In the rows, zero is written as 128.
Named moves (each a turn or a mirror), then the moves between two rows, first move first; the first pair answered
move Zov:
[143 134 153 120 125 120 132 138 148 101 159 153 127 123 106 129  87 108
 126 126 118 166 112 161 114 137 113 140 132 130 125 144 168 149  96] => [157 108 126 146 156 111 112 146 132 104 130 141 128 105 119 138 118 128
 136 132 102 158 114 162 133 122 120 174 129 137 121 131 162 154  99]
[ 95 167 113 101  67 203 182 113 177 152 141 149 108 131 116 124 123 104
 101  97 154 131 145 133 109 202 131  86 137 104 115 164 151 128 123] => [134  98  44 165 152 178 122 136 137 158  64 122 109 100 148 149 208 162
 132 114 115 121 142 138 161 151 150 179 128 127  99 137 124 137 131]
[174 125 146 140  98 119 159  98 150 159 158 180  90 201  88  80  94  95
 113 107 139 186 106 107  96 185 125 143 149 175 113  71 100 190 145] => [199  88 107 175 145 100 126 109 126 159 121 164  89 187 110  92 141 125
 133 119 118 177 103 107 128 157 132 191 145 187 102  59  88 194 146]
[168  92  76 174 179 138  95 142 106 120  92 112 127 117 143 141 185 156
 139 139 108 126 119 130 148 113 121 178 138 162 114 133 130 141 140] => [126 170 153 106  86 169 156 117 149 116 169 140 128 152 107 112  91  93
 105 120 154 141 124 123  89 168 100  71 148 136 129 165 155 132 131]
move bukig:
[122 147 115 111 103 107 142 154 149 141 126 139 163  83 165 113 147 123
 132 137 131  85 144 162 126 122 116 138 143  99 127 106 122 126 101] => [129 147 119 114 106 100 142 151 139 152 127 141 159  86 165 111 144 121
 136 139 133  88 141 153 124 120 126 148 133  98 133  93 110 129  97]
[131 151 128 163 109 144 146 160 141 101 126 118 179 163  93  85 127 129
 116 109 142 139 118 139 149 114 150 103 107 163 158 134 134 136 146] => [137 150 136 166 114 133 138 154 133 113 134 118 171 167  95  81 127 128
 126 110 149 146 113 125 150 116 165 117  93 160 163 107 113 139 144]
[129 163 106 129 179  94 104 137  68 146 146 134 118 148 129 145 129 112
 150 122 166 141 137  88 129 107 175 178 127 126 162 116 126 127 138] => [104 162  99 122 159 133 120 153 124 103 130 128 141 132 129 161 141 112
 127 113 150 119 150 137 135  97 124 133 174 132 142 198 197 127 152]
[135 160 143 116 130 119 149 157 160 155 158 122 131 116 104 108 145 121
 106 109 126 121 102  79 123 162 107  92  99 111  86 102 114 148 175] => [131 164 139 118 127 120 150 160 165 150 157 120 133 113 102 109 152 117
 104 108 124 119 100  84 124 161 103  86 105 112  82 110 122 148 176]
move zof:
[132 133 141 148 139 110 121 139 187 151 164 146 148  98  98  99 159 114
 121 163  92 133 164 168 131 147 127 127 157 156 114 159 119  97 107] => [149 124 132 156 158  99 112 136 169 164 163 146 139 101 101  97 160 120
 130 165  93 136 156 157 128 148 140 150 146 160 117 136  98 100 101]
[124 130 137 115 144 121 151 123 117 137 139 135 135 142 134 139 134 129
 132 104 135 126 129 126 134 144 128 109 120 120 109 137 138 112 148] => [126 123 126 124 152 113 144 124 116 137 125 131 134 137 141 142 145 137
 139 108 136 122 133 128 140 138 127 120 117 122 107 131 133 113 147]
[109 102 101 151 141 136 120 149 146  95  94 122 143 106 140 144 160 156
 118 126  99 116 131 160 154 115  99 121 152 131 110 171 159 131 136] => [160 117 125 150 158 106 115 120  92 150 140 139  97 150 113  97 112 134
 145 118 121 143 108 111 115 146 154 161 111 148 135  89  95 159 114]
Then:
Each pair is two moves apart.
[163  92 122 129 107 131 154 134 139 141 142 117  93 131 112  71  98 115
 109 107 125 128 123 124  94 148 102 118 145 171 118 175 161 160 106] => [171  84 115 138 116 130 147 141 135 143 136 114  92 130 113  74 105 119
 113 107 119 129 115 125  98 141 103 130 146 179 117 172 157 164 105] => Zov zof
[147 136 157 147 152 137 120 123 108 130 150 131  90 148 113  88 119 109
 119 118 118 141 127 101 118 137 110 160  95 170 128 128  92 170 122] => [134 140 165 142 140 126 121 121  98 135 155 134  98 146 124  99 117 108
 114 126 129 143 130  87 118 137 120 155  80 145 137 107  69 157 125] => zof bukig
[ 97 163 169 106 126 115 139 126 120 168 103 151 125 150 128 132 150 134
 110 137 136 168 130  76 147  88 146 144 108 139 180  89  84 107 153] => [119 136 141 130 158 115 127 137 117 160  81 142 119 141 133 132 177 146
 119 133 114 165 130  89 161  77 139 172 116 163 172  95  89 117 154] => bukig zof
[ 69 147 137 127 102 107 136 135 143 120 109 134 176  97 152 190 135 132
 109 144 137 138 144 127 159  99 133 112 100  55 129 102 109  89 147] => [ 71 164 159 109  86 115 149 122 142 132 135 143 167 115 137 174 103 114
 106 135 152 148 138 116 139 120 141  99  96  58 139  94 104  94 141] => zof zof
[133 105 106 151 155 141 111 141 127 118  98 142 143 120 129 136 146 151
 134 132 108 130 122 146 164 113 118 149 134 125 119 142 140 132 135] => [132 146 151 122 122 131 131 117 113 148 144 162 129 143 109 114  95 119
 135 130 139 149 116 113 130 144 146 131 109 106 139 102 101 133 124] => Zov bukig
[107 119 146 177 125  86 122 113  93 161 144 146 100 199 104 114  70  89
 123 133 160 157  98 148 102 184 144 114 107 155 133  96  87 126  29] => [ 82 106 133 184 126  68 104 124  78 164 118 140 121 181 132 152  99 114
 123 152 159 152 106 139 128 163 154 131  92 119 132  72  64 104  41] => zof bukig
[123 130 106 128 121 150 134 133 155 122 122 142 132 115 110 119 120 139
 125 117 128 107 143 172 154 116  92 107 155 135 116 182 182 135 137] => [105 157 135 104  87 143 149 125 152 134 148 152 137 125 109 123  90 125
 120 123 149 115 146 153 140 131 102  85 138 105 130 160 157 118 139] => bukig zof
